bov: [ 4.44  3.07  6.00 -6.41 -2.19  4.21  3.55  9.09 -8.79  0.73 -6.22  2.22
  0.78 -1.55 -1.22  3.09  5.73 -4.05  2.89 -1.27  8.44 -1.19  3.83  4.95
 -0.77 -2.79 -2.17 -2.26 -6.77 -4.56 -5.96  4.69  0.52 -1.00 -4.78  8.49
  7.00  3.10  2.74  3.70 -6.28  0.12 -6.78  3.84  8.31 -5.20  1.11  6.05
 -3.58]
fimiz: [ 6.55  2.41  3.37 -7.38  4.74  3.54  9.05 -7.46 -8.28 -3.17 -4.74 -3.48
  1.99  3.60 -8.52 -8.80  5.08 -3.19 -3.63 -9.22 -3.71  6.62  8.09  6.59
 -9.22  7.97  4.80  6.48  3.00 -3.27  0.32  0.83 -4.88  8.49 -8.40 -8.50
 -7.73 -7.18  0.37 -4.57  7.45 -7.69  5.65 -4.30 -7.08 -4.65  5.98 -7.64
 -6.62]
tuz: [-0.23 -7.61  5.64 -0.77  6.29 -1.12  6.58 -0.84  6.19  6.15  1.35  8.35
 -7.70  1.43  3.49  3.08 -3.49 -4.67 -2.23 -7.22  7.46  4.34 -3.79 -2.57
  5.40 -7.42 -6.36 -0.48 -0.33 -0.40  4.52 -2.65 -4.17  7.10  8.57 -6.67
 -5.11 -5.53 -6.38 -4.85  2.85 -2.41 -7.68 -7.28  2.61  4.92 -2.18  0.20
  1.07]
faz: [ 4.44  3.07  6.00 -6.41 -2.19  4.21  3.55 -8.95 -8.79  0.73 -6.22  2.22
  0.78 -2.19 -1.22  3.09  5.73 -4.05 -5.73 -1.27  8.44 -1.19  3.83  1.57
 -0.77 -2.79 -2.17 -2.26 -6.77 -1.54 -5.96  4.69  0.52 -1.00 -4.78  8.49
  7.00  3.10  2.74  3.70 -6.28  0.12 -6.78  3.84  8.31 -5.20  1.11  6.05
 -3.58]
Lik: [-0.35 -3.36 -1.33 -0.48  3.07 -8.74 -9.10 -5.73 -2.81 -0.44  8.83  7.08
  9.11 -4.58 -4.95  6.51 -1.41  1.58  1.43  8.45  8.31 -0.26 -8.01 -5.33
  1.23  7.98  8.09 -4.75 -6.27  6.91 -0.36 -4.79 -8.19  0.50  5.43  1.80
 -4.66 -8.27 -3.70 -3.65  6.42 -5.22  4.55 -5.84  1.16  5.68 -4.32  7.32
 -6.03]
both Lik fimiz:   [8.09]
both fimiz bov:   [8.49]
both faz fimiz:   [8.49]

kop: [-1.04  4.07 -0.71 -5.59 -5.60  1.76 -2.75  7.76 -1.59 -2.79  2.30 -2.36
 -6.86  0.92 -3.38  2.14  2.30  1.51  8.11  1.86]
legig: [-2.89 -1.53  2.45 -5.83 -7.73 -2.93 -5.38  2.76 -0.22 -5.59  4.11  2.66
 -6.26 -0.26  2.24 -0.33 -0.71 -0.10 -2.76 -1.15]
Mamer: [-1.04  4.07 -2.76 -5.59 -7.93  1.76 -0.81  7.76 -1.59 -2.79  2.30 -2.36
 -6.86  0.92 -3.38  2.14  5.47  1.51 -3.42  1.18]
q: [-1.04  4.07 -2.76 -5.59 -7.93  1.76 -0.81  7.76 -1.59 -2.79  2.30 -2.36
 -6.86  0.92 -3.38  2.14  5.47  1.51 -3.42  1.18]  Mamer
q: [-2.89 -1.53  2.45 -5.83 -7.73 -2.93 -5.38  2.76 -0.22 -5.59  4.11  2.66
 -6.26 -0.26  2.24 -0.33 -0.71 -0.10 -2.76 -1.15]  legig

Metif: [-3.69 -3.52 -4.69  7.09  3.44  1.20 -0.17  1.46  5.47  1.08 -1.60  0.69
  2.14 -0.41  4.01 -3.06 -4.68 -4.90  1.27  1.08  0.21  3.98  5.17 -6.07
  4.35 -1.84 -2.32  0.53 -0.75 -0.78  0.98  0.96  3.46 -5.41 -2.55 -8.16
  0.70 -0.19 -0.90 -7.81 -3.26 -6.49  5.25  3.55 -0.08  5.70 -7.72 -1.79
 -3.26 -0.26 -1.45  1.66 -2.19  0.02 -2.76  0.68  1.29  0.15  0.18  3.84
  0.00  0.13  0.41]
rige: [-3.69 -3.52  2.98  7.09  3.44  1.20 -1.23  1.46  5.47  2.63 -1.60  0.69
  2.14 -0.41  4.01 -3.06 -4.68 -4.90  1.27  1.08  0.21  1.25  5.17 -6.07
  4.35 -1.84 -2.32  0.53 -0.75 -0.78 -1.24  0.96  3.46 -5.41 -2.55 -8.16
  0.70 -0.19 -0.90 -7.81 -0.91 -6.49  5.25  3.55 -0.08  5.70 -7.72 -1.95
  1.73 -5.40  3.54 -4.00  6.01  3.07  2.63 -1.59 -3.49  6.41 -0.08  3.42
 -0.07 -3.85 -5.59]
dis: [-3.27 -3.52 -4.69  7.09  3.44  1.20 -3.52  1.46  5.47  2.63 -1.60  0.69
  2.14 -0.41  4.01 -3.06 -4.68 -4.90  1.27  1.08  0.21  3.98  5.17 -6.07
  4.35 -1.84 -2.32  0.53 -0.75 -0.78  0.98  0.96  3.46 -5.41 -2.55 -8.16
 -0.09 -0.19 -0.90 -7.81 -0.91 -6.49  5.25  3.55  1.26  5.70 -7.72 -1.79
 -3.26 -0.26 -1.45  1.66 -2.19  0.02 -2.76  0.68  1.29 -3.63  0.65  0.98
  0.08  2.31  3.65]
dutu: [ 1.25  1.31 -2.93 -0.34  2.87 -0.65  1.09  1.39 -1.22  0.67 -3.14  5.32
  2.70 -2.81  5.08 -0.43  2.03 -1.16  3.21  0.87  1.03 -0.16  1.06  0.35
  0.65  2.98 -0.17 -0.22 -3.68 -2.23  1.09  0.44 -3.62 -1.59  0.93 -1.53
 -0.59 -0.01 -1.03  0.51  0.99 -0.59  2.57  0.29  4.54  0.33 -3.84 -3.06
 -2.66 -4.15  0.82 -0.63  1.57  1.98 -1.34 -0.67 -1.02 -0.07  0.18  3.75
  0.02  0.27  0.64]
bim: [ 3.53  3.24  1.03 -4.69  0.32 -1.50  1.29  0.22 -4.00 -1.24 -1.13  3.65
  0.59 -1.74  1.41  1.39  4.37  2.02  1.31  0.32  0.20 -2.66 -2.38  3.63
 -2.17  3.72  1.54 -0.49 -2.20 -1.31  0.27 -0.30 -4.58  2.18  2.50  3.52
 -0.89  2.97  0.29  5.32  0.71  3.72 -1.57 -2.10  3.74 -3.53  1.96 -1.53
 -3.22  0.31 -1.73  1.93 -2.63 -0.28 -2.86  0.83  1.55 -4.00  0.65  0.54
  0.07  2.48  3.90]
q: [ 3.53  3.24  1.03 -4.69  0.32 -1.50  1.29  0.22 -4.00 -1.24 -1.13  3.65
  0.59 -1.74  1.41  1.39  4.37  2.02  1.31  0.32  0.20 -2.66 -2.38  3.63
 -2.17  3.72  1.54 -0.49 -2.20 -1.31  0.27 -0.30 -4.58  2.18  2.50  3.52
 -0.89  2.97  0.29  5.32  0.71  3.72 -1.57 -2.10  3.74 -3.53  1.96 -1.53
 -3.22  0.31 -1.73  1.93 -2.63 -0.28 -2.86  0.83  1.55 -4.00  0.65  0.54
  0.07  2.48  3.90]  bim
q: [ 1.25  1.31 -2.93 -0.34  2.87 -0.65  1.09  1.39 -1.22  0.67 -3.14  5.32
  2.70 -2.81  5.08 -0.43  2.03 -1.16  3.21  0.87  1.03 -0.16  1.06  0.35
  0.65  2.98 -0.17 -0.22 -3.68 -2.23  1.09  0.44 -3.62 -1.59  0.93 -1.53
 -0.59 -0.01 -1.03  0.51  0.99 -0.59  2.57  0.29  4.54  0.33 -3.84 -3.06
 -2.66 -4.15  0.82 -0.63  1.57  1.98 -1.34 -0.67 -1.02 -0.07  0.18  3.75
  0.02  0.27  0.64]  dutu
q: [-3.69 -3.52 -4.69  7.09  3.44  1.20 -0.17  1.46  5.47  1.08 -1.60  0.69
  2.14 -0.41  4.01 -3.06 -4.68 -4.90  1.27  1.08  0.21  3.98  5.17 -6.07
  4.35 -1.84 -2.32  0.53 -0.75 -0.78  0.98  0.96  3.46 -5.41 -2.55 -8.16
  0.70 -0.19 -0.90 -7.81 -3.26 -6.49  5.25  3.55 -0.08  5.70 -7.72 -1.79
 -3.26 -0.26 -1.45  1.66 -2.19  0.02 -2.76  0.68  1.29  0.15  0.18  3.84
  0.00  0.13  0.41]  Metif

migut: [-2.21  0.87  7.37  1.67  3.24 -1.55  5.67 -0.86  0.57 -0.89 -5.11  0.81
  0.61  4.64 -3.97  3.25 -3.59  5.29 -1.77 -1.09  5.19 -2.46 -4.48  4.69
 -0.33  2.27 -3.51 -2.10  3.87 -2.84 -1.35 -3.01  6.18 -5.09  4.18 -0.17
  1.98 -5.68  3.29  0.95  0.21]
bedi: [ 3.67 -3.09 -6.76  0.24 -1.89  1.68 -5.32 -0.83  0.08 -1.40  2.53  0.35
 -1.49 -0.37  2.94 -2.77  5.62 -2.43  0.73  0.69 -1.59  2.65  1.79 -3.65
 -3.49 -0.35  1.55 -2.48 -4.27  1.69 -0.97  4.65 -6.41  5.76 -3.72 -2.56
 -0.62  3.17 -2.76 -0.50 -2.54]
Kavo: [ 4.78 -4.89  3.70 -1.96  0.92  1.98  0.34 -1.85  4.72 -0.51 -2.50  0.75
 -5.27 -0.34 -1.93 -1.71 -0.74  7.07  5.57  1.22  2.76  0.00 -2.12  0.61
 -1.50  1.98  5.71 -4.29 -1.64  1.55 -7.80 -1.67  3.64 -1.60  0.86 -2.25
 -0.28  4.68 -1.36  0.64 -3.72]
Badu: [ 3.02 -2.61 -7.28  0.66 -1.99  1.51 -5.23 -0.86 -0.46 -1.59  2.47  0.20
 -0.85 -0.17  2.72 -2.31  5.67 -3.33 -0.23  0.73 -1.85  2.68  2.00 -3.75
 -3.32 -0.73  0.49 -2.17 -3.88  1.45  0.08  4.88 -7.12  6.03 -3.69 -2.05
 -0.59  2.25 -2.70 -0.68 -2.20]
bovu: [ 4.43 -4.90  4.12 -2.22  0.90  1.98  0.61 -1.81  4.42 -0.59 -2.80  0.96
 -5.12 -0.48  0.46 -1.36 -1.15  7.50  5.52  0.87  3.01 -0.17 -2.33  0.81
 -1.38  1.79  5.81 -4.27 -1.21  1.31 -7.86 -1.98  3.98 -2.10  1.18 -1.93
 -0.16  4.41 -1.06  0.73 -3.68]
pora: [ 3.85 -5.25 -6.78  4.34  0.12  1.10 -5.10 -3.23 -0.42 -5.40 -1.07  1.88
 -1.34  6.83  0.56 -0.93  8.98 -0.78 -3.42  0.41  2.98  3.04 -1.54 -2.45
 -8.41  2.50 -4.13 -8.80 -4.12 -0.42 -2.47  7.79 -8.20  7.60 -2.98 -0.22
  1.76 -2.85 -3.92  0.27 -4.92]
vukit: [ 3.67 -3.30 -6.76  0.24 -1.89  1.68 -5.32 -0.83  0.08 -1.40  2.53  0.35
 -1.49 -0.37  2.94 -2.77  5.62 -2.43 -1.94  0.69 -1.59  2.65  1.79 -3.65
 -3.49 -0.35  1.55 -2.48 -4.27  1.69 -0.97  4.65 -6.41  5.76 -3.72 -2.56
 -0.62  3.17 -2.76 -0.50 -2.54]
rud: [ 0.84 -2.46 -6.33  5.19  0.50  0.00 -3.51 -2.48 -2.56 -4.99 -1.03  1.54
  1.54  7.86 -0.81  0.39  7.82 -2.93 -6.29 -0.37  2.59  2.33 -1.41 -1.43
 -7.22  1.80 -0.16 -6.75 -2.31 -1.66  1.31  7.63 -7.81  6.69 -2.46  1.54
  2.13 -5.94 -0.16  0.17 -2.62]
sonef: [ 5.48 -5.27 -3.34 -1.27 -1.35  2.70 -4.14 -1.81  2.69 -1.38  0.99  0.66
 -4.22 -0.96  2.95 -3.10  3.82  1.79  3.75  1.44  0.08  2.12  0.46 -2.85
 -3.29  0.46  4.77 -4.03 -4.18  2.48 -4.88  2.49 -3.15  3.61 -2.61 -3.38
 -0.94  5.50 -2.86 -0.10 -3.92]
q: [ 3.02 -2.61 -7.28  0.66 -1.99  1.51 -5.23 -0.86 -0.46 -1.59  2.47  0.20
 -0.85 -0.17  2.72 -2.31  5.67 -3.33 -0.23  0.73 -1.85  2.68  2.00 -3.75
 -3.32 -0.73  0.49 -2.17 -3.88  1.45  0.08  4.88 -7.12  6.03 -3.69 -2.05
 -0.59  2.25 -2.70 -0.68 -2.20]  Badu
q: [ 3.67 -3.30 -6.76  0.24 -1.89  1.68 -5.32 -0.83  0.08 -1.40  2.53  0.35
 -1.49 -0.37  2.94 -2.77  5.62 -2.43 -1.94  0.69 -1.59  2.65  1.79 -3.65
 -3.49 -0.35  1.55 -2.48 -4.27  1.69 -0.97  4.65 -6.41  5.76 -3.72 -2.56
 -0.62  3.17 -2.76 -0.50 -2.54]  vukit
both Badu Kavo:   [-1.85]

Lado: [-0.76  4.77 -4.19 -6.09 -4.24 -4.44 -7.34 -2.64 -1.28 -2.71  1.97  5.69
  5.48  8.35  7.28  4.57  2.07]
guk: [-4.34 -4.30 -7.50 -2.97 -0.95 -2.77  1.40  5.75  5.39  7.96  7.95  5.00
  2.84 -0.66 -2.45 -4.05 -5.96]
Vuvad: [-5.13 -7.20 -2.15 -1.55 -2.34  2.65  5.68  5.71  8.43  7.23  4.44  2.27
 -1.11 -2.71 -4.52 -6.05 -3.89]
tusi: [-0.76 -2.53 -4.19 -6.09 -4.24 -4.44 -7.34 -2.64 -1.28 -2.71  1.97  5.75
  5.48  8.02  7.68  4.77  2.62]
dal: [ 2.61  5.80  5.49  8.40  7.38  4.50  2.28 -1.17 -2.62 -4.50 -6.15 -3.81
 -5.00 -7.09 -2.20 -1.50 -2.59]
Fero: [ 5.77  3.73  0.45 -2.12 -3.31 -5.54 -5.35 -3.40 -6.82 -5.34 -0.90 -2.55
 -0.59  4.90  5.76  6.79  8.66]
Kigub: [ 5.43  7.21  5.39  5.46  3.37  0.05 -2.19 -2.62 -5.64 -3.40 -3.61 -7.16
 -1.17 -0.77 -2.70  0.15  5.24]
both guk tusi:   [5.75]
both Vuvad Lado:   [-2.71]
both guk Kigub:   [5.39]
both tusi Vuvad:   [-2.71]
both Fero Kigub:   [-3.40]
q: [ 5.43  7.21  5.39  5.46  3.37  0.05 -2.19 -2.62 -5.64 -3.40 -3.61 -7.16
 -1.17 -0.77 -2.70  0.15  5.24]  Kigub

Babap: [0.54 2.06 0.87 1.25]
gavo: [-0.05 -1.68 -3.38  1.37]
kem: [-1.58  2.28 -5.55 -1.96]
fazog: [-5.54  4.32  3.65 -1.58]
kugug: [-5.54  4.32  3.65 -1.57]
Zoga: [-7.11 -1.57  0.58  0.86]
Kis: [2.55 8.66 3.66 2.33]
q: [0.54 2.06 0.87 1.25]  Babap
q: [-5.54  4.32  3.65 -1.58]  fazog
q: [-0.05 -1.68 -3.38  1.37]  gavo
both kugug Zoga:   [-1.57]
both fazog kem:   [-1.58]
both Zoga kugug:   [-1.57]

vov: [ 0.97 -5.74  5.89  5.23 -0.07  0.96 -1.05 -1.37 -1.77]
fufa: [ 0.97  0.98  0.97  5.23 -0.07  0.35  1.39 -0.71  2.39]
deni: [ 0.97 -5.74  5.89  0.34  0.35  0.97  1.41 -0.71  2.39]
q: [ 0.97  0.98  0.97  5.23 -0.07  0.35  1.39 -0.71  2.39]  fufa
q: [ 0.97 -5.74  5.89  0.34  0.35  0.97  1.41 -0.71  2.39]  deni

